(in the rows, 128 means zero)
One turn or mirror swaps these rows in pairs. Which row does each one swap with?
Koz: [128 117 108 133 142 118 144 124 125 177 128 115  93 140 151 137 181 118
 122 116  98 120 112 122 141 125 100 156 119 102 137 111 119  52 121 116
 146 122 136 130 146 102 137 146]
zuz: [189 140 153 132 100 121 118  96 150 112 133 128 141 123 148 131 114 154
 125  91 100 116 119 162  89 123  94 130 151 154 128 120 127 118 127 137
 110 110  85 127 136 122  93 132]
soro: [126 117  96 111 105 120 150 104 142 118 149 161  82 147  84 122 132 152
 121 132  89 146 150  70 133 115 102 122 135 162 109 166 142 121 105 122
 136  81 120 118 127 113 120 121]
Gorad: [136  94 151 124 123 110 154 107 137 161 144 125 141  96 148 113  97 135
  91 119 112 123 114  85 115 122 131 149 158 161 160 139 139 113 120 148
 117 151 110 107 108  96  97 117]
vap: [141  93 154 126 129 120 151 102  75 152 115 135 121 122 133 132  93 143
 113 122 127 129 104 121 139 141 118 104 128 181 155 169 102 116 145 122
 137 157 121 133 123 131 102 138]
luf: [170  97 152 144 135 116 155 121 132 133 118 120 122 171 124 151 144 112
 143 128 104 145 123 118 153 128 115 108 126 129 128 196  91 148 135 110
 163 150 133 118 146 160 137 118]
sivep: [133 102 126 132 152 120 126 122 127 170 123 103 107 129 159 147 189 136
 114 116 102 123 112 125 153 109  98 168 118  99 133 108 115  77 139 122
 155 139 127 132 134 120 117 160]
soge: [125 139 164 120 132 109 130 120 170 168 124  97 136 139 152 134 136 143
 127  97 146 105  95 127 116 144  89 176 168 133 143 111 120 101 123 160
 179 143 132 114  97 131 108 120]
mito: [140 107 116 127 149  64 148 156 141 104 126 114 109 135 136 148 124 126
 151 140 117 145 191  96 129 126 100 134 138 102 133 155 109 110 126 134
 124 146 131 123  79 139 146 134]
Ratav: [127 144 130 125  99 138 111 131 115 125 129 162 136 144 162 123 111 116
 124 121  91 107 135 160 113 141 112 106 155 115 112 101 102 112 118 101
  93 110  97 121 125 126 107 150]
Kib: [149 113 143 119 118 108 101 106 133 120 121 131 133 129 142  86 178 142
 139 123  83 162 136  67 132 135 134 130 149 128 100 129 103 126 131 123
 130  87 132 125 106  92 112 163]
Boruv: [131 115 113 122 129 117 124 116 159 119 131 134 134 115 134 105 192 113
 181 101  64 155 124 121 116 128 101 139 116 125 113 114 106 136 115 130
 166 106 119 128 135 111 134 146]
Peg: [146 130 127  77 100 135 103 106 114 136 170 116 134 125 111 130 122 144
  95  91 147 127 123 103 133 159 114 137 152 157  96 136 108 164 134 120
 143 123 126 107 125 182  99 107]
gogi: [104 104  99 109 139 173 182 126 136 149 116 153 120 140 141 116 126 128
 149  98 125 123 121 143 113 134 114 134 150 140 129 135  91  98 141 106
 107 111 132 149 161 159 152 130]
suf: [105 162 158  99 116 118 130 134 163 152 136 122 113 150 134 125 126 132
 121  97 159  99 115 133 118 173  92 151 162 120 130  87  99 110 124 129
 177 119 151 104 107 144 117 116]
fede: [134  94  96 110 109 126 136  92 127 133 136 145 100 137 100 128 139 165
 116 139  84 153 134  70 144 118  94 135 133 179  98 160 139 101 115 133
 130 100  98 121 132 119 105 119]
lib: [126 101 103 100 145 125 176 143 140 127 153 140  98 133 147 158 107 143
 145  98 124 116 145 119  77 160 113 132 159 112 154 128 105  77 109 160
 111 139 115 121 125 142 153 134]
vomem: [153 133 141  69 110 135 119 100 136 134 166 122 136 126 115 144 131 167
  91  98 141 114 123 112 127 130  95 150 134 139 100 132 112 159 144 154
 155 130 102  96 112 171  82 126]
siz: [174  96 147 142 138  87 149 130 128 126 106 108 111 157 121 154 136 116
 150 136 113 149 147 115 155 122 107 112 122 131 127 192  92 140 136 112
 153 149 128 137 121 145 144 134]
Ronez: [121 183 146  92 121 138 137 137 141 144 151 156  94 149 124 121 131 121
 104 106 156 104 119 140 124 152  99 120 148 106 127 108 101 107 135 109
 173 103 154  96 106 138 120 135]
dezun: [123 135  95  84 111 148 126 124  98 141 160 137 133 132  99 118 107 123
 109 101 123 133 135  96 133 164 127 120 151 155  90 145 104 153 119 100
 124 101 139 118 134 182 135 119]
bebad: [127 117 118 120 153  72 141 151 137 100 130 123 125 131 140 132 116 135
 146 136 130 142 192  85 118 127  94 157 130 111 139 136 121  95 137 141
 118 128 144 111  73 140 135 132]

Ratav swaps with zuz
gogi swaps with Gorad
vomem swaps with Ronez
soge swaps with dezun
luf swaps with bebad

One turn or mirror swaps these rows in pairs. Which row does each one swap with?
zek: [137 110 130 120 146 171 118  98 136 144 172 150 108  93 169 134  81 140
 105 128 144  93 122 104 156 161]
dip: [130 137 122 133 128 149 125 110 146 146 150 129 106  80 172 108  92 115
 125 118 158 125 142  97 142 141]
goza: [144 151 131 122 106 147 106 125 112 143 152 156 126  76 162 137 105 146
  94 139 136 104 105 127 129 128]
fol: [125 132 130 130 131 174 121 104 150 139 151 137  87 101 178 110 116 118
  91 132 151  97 139  88 143 149]
mopo: [159  94 126 113 159 162 134 102 156 137 136 132 125 103 185 138 128 148
 113 133 151  93 130 121 181 142]
Mevov: [ 93  97 145  93  99 149 149 100 141 158 132 146  85  91 157 129  73 131
  93  97 156  88 137 117 156 115]
Kika: [104  71 137 135  98 135 130 129 135 131 155 118 110 164  88 135 145 180
 126 120 127  96 108 138 143  81]
fom: [116 114 127 102 148 166 123 100 138 170 144 139 114  91 169 119  92 122
 102 107 145 115 133 119 161 157]
nug: [123 114 107 154 127 125 140 110 112 141 166 123 111 164 105 102 130 138
 134  97 157  77 152 125 144  70]
Tib: [131 105 103 125  79 134 119 154 126 127 145 144 126 115  93 141 119 181
 137 139 143  98 114 153 120  84]
lezi: [105  98 142 138  84 129 137 135 155 129 124 118 100 144  99 125 132 166
 143 103 144 127 130 130 116  63]
Vor: [105  73 109 123 100 155 143 136 173 132 139 126  93 151  90 125 153 156
 133 114 140 108 126 125 132  60]
nase: [105  80 129 143 106 139 124 128 135 131 133 112 106 169  86 121 141 176
 132 104 146  89 150 148 124  87]
Zanud: [133  66 141 128 119 141 145 128 154 120 115 113 119 155 129 143 166 189
 124 136 144  83 128 144 158  94]

Tib swaps with goza
mopo swaps with Zanud
Mevov swaps with nug

